(in the rows, 128 means zero)
Rotation paths and how fast each direction turns (degrees per step):
Each turn is a multiple of 5 degrees from 10 to 175, or 0.
Each row of a path follows its step; steps can be skipped.
Rotation 1:
step 0: [127 134 121 136 145 134 133 121 131 120 117 132 126 126 136 126 124 125
 129 135 133 129 124 137 131 127]
step 1: [129 129 124 122 131 118 137 131 127 125 132 118 119 124 136 132 134 129
 128 126 115 119 122 119 120 123]
step 2: [128 132 127 140 121 123 119 122 117 130 125 124 138 131 125 131 128 126
 133 126 139 124 130 124 121 114]
step 3: [128 134 132 132 137 126 128 113 144 135 125 131 134 123 135 124 129 124
 120 132 128 124 122 132 136 131]
step 4: [121 134 120 124 136 124 132 135 129 108 129 120 123 125 130 136 130 122
 131 127 126 129 122 123 134 123]
step 5: [133 133 131 135 133 120 135 132 115 137 125 134 130 137 131 129 129 128
 126 130 128 119 130 126 116 114]
step 6: [130 125 135 136 130 122 117 107 134 123 128 125 131 118 133 129 132 132
 130 132 127 130 124 131 122 126]
step 7: [127 140 120 126 123 131 131 128 129 124 122 118 127 125 139 132 126 123
 120 124 131 121 121 125 145 123]
step 8: [121 137 122 133 142 118 134 132 123 133 130 129 128 133 121 122 134 121
 139 132 128 127 120 127 121 124]
step 9: [130 119 132 129 133 123 127 119 137 122 123 124 134 126 135 136 124 126
 120 129 129 121 135 128 112 118]
[132 129 127 127 127 126 130 131 128 127 127 123 128 129 129 131 127 131
 131 123 125 131 126 123 132 129]  120
[127 127 128 124 127 130 128 129 128 127 130 126 126 121 132 131 132 127
 126 132 129 128 131 123 129 128]  125
[129 128 128 125 133 130 129 130 128 126 131 126 125 133 130 127 129 133
 129 128 131 126 129 126 121 126]  95
[127 128 122 128 124 130 129 125 128 133 126 121 127 126 128 124 128 129
 131 127 129 126 126 129 125 130]  65
Rotation 2:
step 0: [135 123 125 126 130 133 117 130 129 131 126 123 123 133 129 137 124 130
 133 121 134 122 124 111 140 138]
step 1: [139 132 136 133 129 121 131 125 122 117 131 119 130 117 118 134 114 131
 131 123 131 127 124 126 121 134]
step 2: [135 121 134 127 128 123 121 130 115 136 121 130 133 121 128 136 129 144
 124 130 118 125 131 137 130 120]
step 3: [128 121 121 110 128 127 119 126 123 124 125 131 128 139 128 140 126 133
 129 117 126 131 122 117 131 128]
step 4: [129 135 129 131 131 124 138 129 130 113 123 119 137 130 125 134 113 132
 133 126 121 121 123 124 135 136]
step 5: [139 121 135 139 124 122 121 122 124 130 118 131 126 121 131 128 126 133
 134 124 123 111 126 131 134 121]
step 6: [139 120 132 124 124 133 123 126 118 129 124 120 118 132 126 144 135 129
 123 122 129 132 125 116 128 132]
step 7: [132 131 130 127 130 120 129 133 120 119 135 123 137 127 127 130 116 146
 132 126 128 133 130 121 129 141]
step 8: [133 123 129 124 140 120 117 129 128 129 122 128 131 123 126 136 115 133
 132 130 122 114 130 135 127 116]
step 9: [128 128 124 126 123 132 125 122 122 126 116 133 125 130 126 146 131 129
 126 117 119 127 112 125 128 128]
[129 125 127 128 130 134 126 124 127 132 127 133 127 129 128 129 125 127
 127 130 129 126 131 123 129 123]  125
[131 129 126 127 127 124 125 130 126 134 129 130 131 128 131 123 128 130
 130 130 128 125 128 129 134 129]  135
[129 128 129 130 125 130 129 129 129 127 131 128 129 129 132 127 129 123
 127 121 123 123 131 127 130 129]  65
[128 128 128 126 126 131 126 129 126 129 129 130 123 136 125 128 133 131
 124 127 127 128 125 129 129 130]  110
Rotation 3:
step 0: [137 126 130 126 126 139 131 116 120 138 133 133 131 129 125 125 126 128
 130 139 123 119 131 125 136 128]
step 1: [139 130 130 136 128 123 128 123 123 133 126 138 127 122 128 124 129 126
 132 124 121 118 128 132 142 133]
step 2: [131 141 126 124 126 120 130 137 133 133 125 129 130 118 127 121 128 124
 128 136 125 123 132 129 142 134]
step 3: [132 136 129 121 126 138 124 124 135 137 125 126 129 119 123 116 120 121
 125 131 132 127 138 124 133 128]
step 4: [131 131 130 137 122 138 127 122 127 137 128 124 134 127 122 114 133 123
 130 123 128 114 130 126 128 129]
step 5: [131 131 121 134 120 130 126 131 125 127 128 128 140 123 129 121 131 133
 132 122 135 120 123 129 142 137]
step 6: [127 134 119 124 118 129 128 129 126 123 128 132 126 121 123 117 123 123
 119 135 133 128 118 126 138 135]
step 7: [128 130 122 122 124 136 129 125 124 138 138 129 119 126 127 118 125 116
 126 130 139 120 126 133 130 127]
step 8: [139 123 119 129 121 129 131 127 126 128 133 131 130 135 125 119 126 121
 141 128 132 114 133 131 131 129]
step 9: [134 124 113 127 121 131 129 128 124 131 124 131 135 129 125 130 125 127
 133 137 121 123 126 127 146 129]
[128 130 130 130 127 125 129 129 129 130 130 126 127 127 132 127 132 126
 132 123 127 125 125 135 127 126]  115
[126 131 130 126 127 127 131 125 133 130 128 127 126 131 130 127 128 124
 124 131 134 130 131 129 128 127]  90
[128 129 122 135 127 124 127 129 130 126 127 129 130 129 131 131 131 126
 129 128 128 130 131 126 132 130]  100
Rotation 4:
step 0: [126 135 140 131 128 123 137 135 143 133 136 123 132 141 136 130 127 131
 132 138 140 130 129 125 131 125]
step 1: [132 123 137 135 128 125 131 127 118 126 129 135 131 119 125 141 126 110
 134 114 122 131 125 130 125 130]
step 2: [134 132 135 123 116 135 125 134 125 137 129 129 115 132 132 129 128 130
 124 139 131 111 137 124 133 127]
step 3: [120 130 134 120 135 129 137 131 132 133 122 125 133 140 121 132 132 120
 137 126 118 144 128 125 134 127]
step 4: [131 132 138 131 121 135 114 126 112 130 134 125 125 131 137 125 131 124
 122 119 127 126 125 137 117 136]
step 5: [132 126 127 110 140 132 125 125 124 128 114 123 125 125 119 131 124 131
 123 138 125 126 139 122 134 127]
step 6: [121 125 134 124 130 129 129 127 133 122 134 120 127 139 143 118 134 127
 131 135 130 142 118 138 123 124]
step 7: [132 125 130 126 134 123 126 120 120 125 135 121 135 114 125 140 122 127
 113 120 127 130 130 123 118 135]
step 8: [137 123 132 125 131 122 131 124 130 125 119 132 119 132 138 123 125 130
 127 143 146 122 130 127 134 120]
step 9: [122 123 129 121 124 122 140 127 135 122 144 126 128 126 125 141 137 121
 133 126 123 139 122 123 125 124]
[127 128 126 128 133 130 128 126 128 124 128 126 129 124 129 127 126 132
 125 132 132 133 129 132 124 127]  40
[131 126 130 129 126 128 127 132 128 128 127 126 128 131 124 127 123 132
 122 127 128 129 130 125 131 124]  135
[123 128 127 130 128 125 127 133 131 130 128 126 131 131 127 129 134 126
 126 130 128 132 128 127 124 125]  120
[132 133 130 131 133 123 125 128 123 128 128 130 129 128 125 127 130 127
 127 126 130 126 127 129 126 127]  115
Rotation 5:
step 0: [129 126 124 130 110 129 138 139 127 138 116 126 118 125 127 134 131 133
 132 116 116 126 127 125 130 122]
step 1: [122 129 125 135 136 131 130 132 126 122 135 124 116 127 125 133 127 128
 127 134 129 109 117 132 143 139]
step 2: [126 128 126 129 129 144 133 141 137 134 126 125 127 139 121 115 121 119
 135 135 127 125 134 124 116 129]
step 3: [123 129 126 118 129 121 124 124 123 136 139 132 125 143 132 132 131 130
 139 136 119 129 132 144 135 123]
step 4: [120 131 134 120 122 122 143 130 120 132 124 131 119 124 125 127 134 130
 134 124 143 118 133 121 120 119]
step 5: [133 143 129 125 125 126 134 127 146 119 125 126 117 130 124 130 133 136
 135 124 117 125 117 128 138 130]
step 6: [116 126 128 133 118 144 135 140 122 126 128 118 123 131 132 130 134 118
 119 122 122 121 128 137 126 133]
step 7: [123 119 122 124 137 136 125 127 128 129 131 129 116 131 131 131 115 131
 142 141 117 118 133 119 133 129]
step 8: [133 127 120 124 133 130 135 131 121 141 124 130 122 145 118 120 131 122
 137 122 139 128 125 139 127 123]
step 9: [116 132 137 127 120 110 133 132 139 134 128 138 126 129 123 133 132 129
 134 139 122 118 126 133 127 127]
[126 128 127 132 133 126 129 129 125 123 128 130 127 128 129 126 132 124
 128 124 129 126 132 132 126 129]  155
[130 122 125 132 130 129 128 130 128 133 130 130 131 128 126 126 127 124
 130 130 127 124 125 128 131 127]  60
Rotation 6:
step 0: [132 125 130 126 145 136 120 135 136 125 122 119 122 130 132 123 140 120
 135 120 140 134 130 129 133 118]
step 1: [137 126 129 117 133 117 128 119 132 115 136 119 138 116 126 140 134 132
 132 125 133 126 133 121 131 120]
step 2: [133 123 121 131 132 127 134 131 139 122 127 114 115 129 141 133 134 123
 128 139 126 118 134 118 116 130]
step 3: [121 124 130 118 130 120 127 121 138 134 119 116 120 127 131 129 143 127
 131 123 143 136 125 137 122 123]
step 4: [136 119 136 124 124 135 139 131 129 113 126 119 126 126 121 141 136 130
 133 115 132 121 130 126 130 118]
step 5: [133 115 129 134 132 123 137 128 144 124 125 117 131 122 147 133 127 129
 122 138 132 126 126 127 136 127]
step 6: [117 125 134 123 134 114 137 132 135 129 135 116 113 122 127 122 139 124
 123 117 132 129 123 123 126 127]
step 7: [131 122 137 120 138 136 131 139 141 119 126 131 128 127 130 131 133 120
 144 125 134 128 123 128 127 113]
step 8: [136 128 129 128 139 123 129 122 136 129 136 111 134 129 134 134 131 133
 124 130 135 125 134 117 142 114]
step 9: [130 126 120 122 136 122 127 132 135 115 133 118 116 115 137 126 141 119
 128 125 128 125 136 125 123 136]
[122 127 125 123 130 128 130 124 130 129 127 129 134 126 131 130 125 130
 130 129 130 131 128 130 128 129]  160
[132 127 132 129 129 128 129 126 128 126 132 130 132 132 128 134 125 130
 130 130 128 124 125 128 125 127]  115
[130 124 126 130 129 126 126 129 125 126 129 124 132 123 129 132 128 127
 124 130 123 130 130 127 131 129]  100
[129 123 127 127 126 132 129 128 130 130 124 130 127 128 128 128 125 125
 130 132 126 127 128 121 128 126]  135
[126 128 132 129 133 127 130 133 130 129 133 131 129 127 128 124 125 126
 128 127 127 129 125 126 133 126]  45
Rotation 7:
step 0: [129 124 134 129 123 123 131 130 124 124 130 118 141 116 123 138 121 131
 122 117 122 132 128 122 130 123]
step 1: [132 126 128 124 131 128 130 125 128 127 127 119 139 131 131 132 131 129
 133 114 135 134 143 131 123 117]
step 2: [140 123 137 121 136 132 126 122 128 133 133 132 140 129 130 123 121 134
 136 125 132 132 127 121 132 120]
step 3: [122 131 125 123 132 125 138 118 134 130 137 134 137 122 126 134 129 134
 130 127 132 135 130 125 143 127]
step 4: [125 120 138 122 127 136 128 130 125 126 131 129 133 122 121 139 131 132
 118 125 137 139 133 123 132 132]
step 5: [129 127 138 132 124 125 123 128 123 124 139 133 132 126 125 127 129 134
 124 116 129 128 144 133 132 119]
step 6: [139 129 127 119 124 133 120 130 132 126 127 138 135 130 138 131 133 132
 127 124 125 136 134 125 136 115]
step 7: [123 128 132 122 142 131 130 134 130 121 132 128 136 121 135 127 129 141
 126 129 125 126 126 123 141 121]
step 8: [119 121 135 127 125 119 131 124 129 117 126 128 139 122 133 135 132 138
 126 123 123 139 128 122 127 130]
step 9: [134 126 129 131 126 130 129 134 123 122 134 125 138 125 133 135 129 137
 129 111 141 133 128 133 123 127]
[128 130 131 129 126 129 127 128 120 126 129 127 130 124 128 132 130 123
 129 125 128 128 130 131 123 129]  85
Rotation 8:
step 0: [127 128 124 131 120 126 134 131 135 131 129 136 117 126 119 119 122 125
 127 140 126 128 130 129 129 120]
step 1: [125 137 129 136 129 124 137 137 128 134 122 134 129 133 128 129 122 132
 134 133 128 132 133 128 131 116]
step 2: [123 124 127 127 123 126 139 126 122 123 116 130 130 121 126 129 120 136
 133 138 124 128 126 124 128 122]
step 3: [131 127 131 133 136 126 134 133 116 124 122 125 135 131 135 130 117 132
 130 129 120 134 130 124 122 131]
step 4: [136 131 133 127 130 130 128 118 121 118 123 127 122 120 132 127 117 131
 128 130 128 127 125 125 123 138]
step 5: [135 133 131 130 131 130 118 127 123 126 134 121 128 135 129 123 116 125
 125 134 132 135 132 124 127 138]
step 6: [125 134 131 127 129 125 123 117 129 128 134 129 116 131 132 128 123 129
 123 134 143 129 123 123 132 129]
step 7: [116 132 128 125 128 127 124 130 122 132 134 120 131 133 126 127 128 127
 124 131 140 128 134 118 137 126]
step 8: [113 123 127 126 131 120 134 125 123 128 135 127 126 126 131 128 129 128
 116 124 132 122 123 124 127 120]
step 9: [121 134 134 130 128 130 133 135 116 126 132 123 133 123 124 127 133 127
 120 119 127 118 136 128 126 126]
[124 126 128 125 127 133 124 128 125 134 131 132 126 128 127 128 124 126
 128 124 129 128 126 127 129 129]  40
[128 129 130 128 124 128 127 126 126 127 125 128 129 134 125 127 128 129
 128 129 133 131 126 135 128 125]  70
[125 125 127 130 130 126 130 127 129 126 128 124 124 131 127 125 130 125
 126 124 134 128 130 127 130 132]  35
Rotation 9:
step 0: [137 145 119 135 133 120 128 126 127 132 128 126 127 140 116 126 134 125
 123 130 138 124 124 144 127 119]
step 1: [121 133 128 126 121 127 113 131 129 135 126 132 138 129 122 141 140 130
 121 132 135 122 128 133 118 112]
step 2: [126 120 122 135 133 127 125 117 121 137 132 130 130 127 111 140 127 137
 129 120 143 123 123 140 129 123]
step 3: [134 136 120 136 118 124 121 122 116 130 136 119 128 130 123 128 132 126
 119 134 141 121 142 134 127 118]
step 4: [141 127 127 123 129 122 114 122 138 132 131 129 143 129 122 142 127 128
 118 120 135 119 132 131 126 120]
step 5: [132 135 121 130 140 130 122 128 129 128 142 121 122 119 120 144 135 135
 126 126 141 133 132 140 127 124]
step 6: [127 129 132 129 136 128 117 126 118 140 135 119 133 133 124 128 127 115
 115 124 133 128 138 142 120 119]
step 7: [132 136 117 140 131 119 116 127 141 131 126 133 127 133 120 131 133 126
 117 113 135 128 127 137 122 122]
step 8: [124 142 130 139 132 130 117 130 125 136 131 132 130 132 120 148 130 124
 128 139 137 129 127 135 130 117]
step 9: [123 126 119 130 133 129 125 121 129 142 121 118 138 133 111 128 130 131
 126 127 135 123 134 139 120 114]
[126 124 129 129 129 132 133 127 128 132 129 128 126 122 128 131 126 130
 128 131 127 131 128 131 130 124]  110
[125 131 128 132 133 130 125 131 133 130 125 127 127 131 129 127 125 125
 129 128 126 133 130 129 128 129]  40
Rotation 10:
step 0: [129 134 126 127 133 153 135 136 133 125 127 131 128 135 130 133 133 121
 120 130 131 117 126 124 119 126]
step 1: [132 125 121 123 139 146 125 137 133 131 125 130 133 140 133 123 134 131
 134 123 142 125 135 136 128 130]
step 2: [118 119 126 133 134 139 131 140 132 143 130 131 124 132 128 114 128 121
 130 124 125 127 131 139 121 133]
step 3: [131 129 121 140 124 136 122 136 136 132 126 122 129 128 125 111 135 114
 130 119 130 130 118 125 123 131]
step 4: [131 137 130 125 130 137 133 134 140 138 129 129 139 135 119 121 131 118
 117 129 131 124 116 122 121 127]
step 5: [128 124 127 124 132 136 132 138 136 127 128 135 136 134 131 128 135 121
 126 122 149 128 131 122 118 118]
step 6: [114 119 124 119 126 141 131 138 135 130 132 129 129 139 121 120 131 123
 132 122 134 119 135 133 133 123]
step 7: [125 131 120 133 118 136 122 131 136 138 127 139 122 128 125 111 134 124
 126 115 132 128 137 130 128 132]
step 8: [131 128 125 131 116 135 135 127 143 147 131 122 136 131 130 124 135 115
 127 123 125 127 127 122 128 132]
step 9: [132 128 135 125 128 121 128 133 141 136 130 126 142 139 123 124 137 120
 123 117 138 140 129 127 124 122]
[130 131 125 127 125 130 124 128 126 129 132 126 127 124 129 128 126 126
 122 125 126 127 126 124 130 131]  85
[127 124 127 133 125 130 131 128 128 126 128 127 126 125 134 132 129 124
 130 128 128 127 129 124 125 126]  140
[124 122 128 125 130 126 127 132 125 127 131 124 125 126 126 128 128 125
 127 125 128 133 129 131 128 126]  95
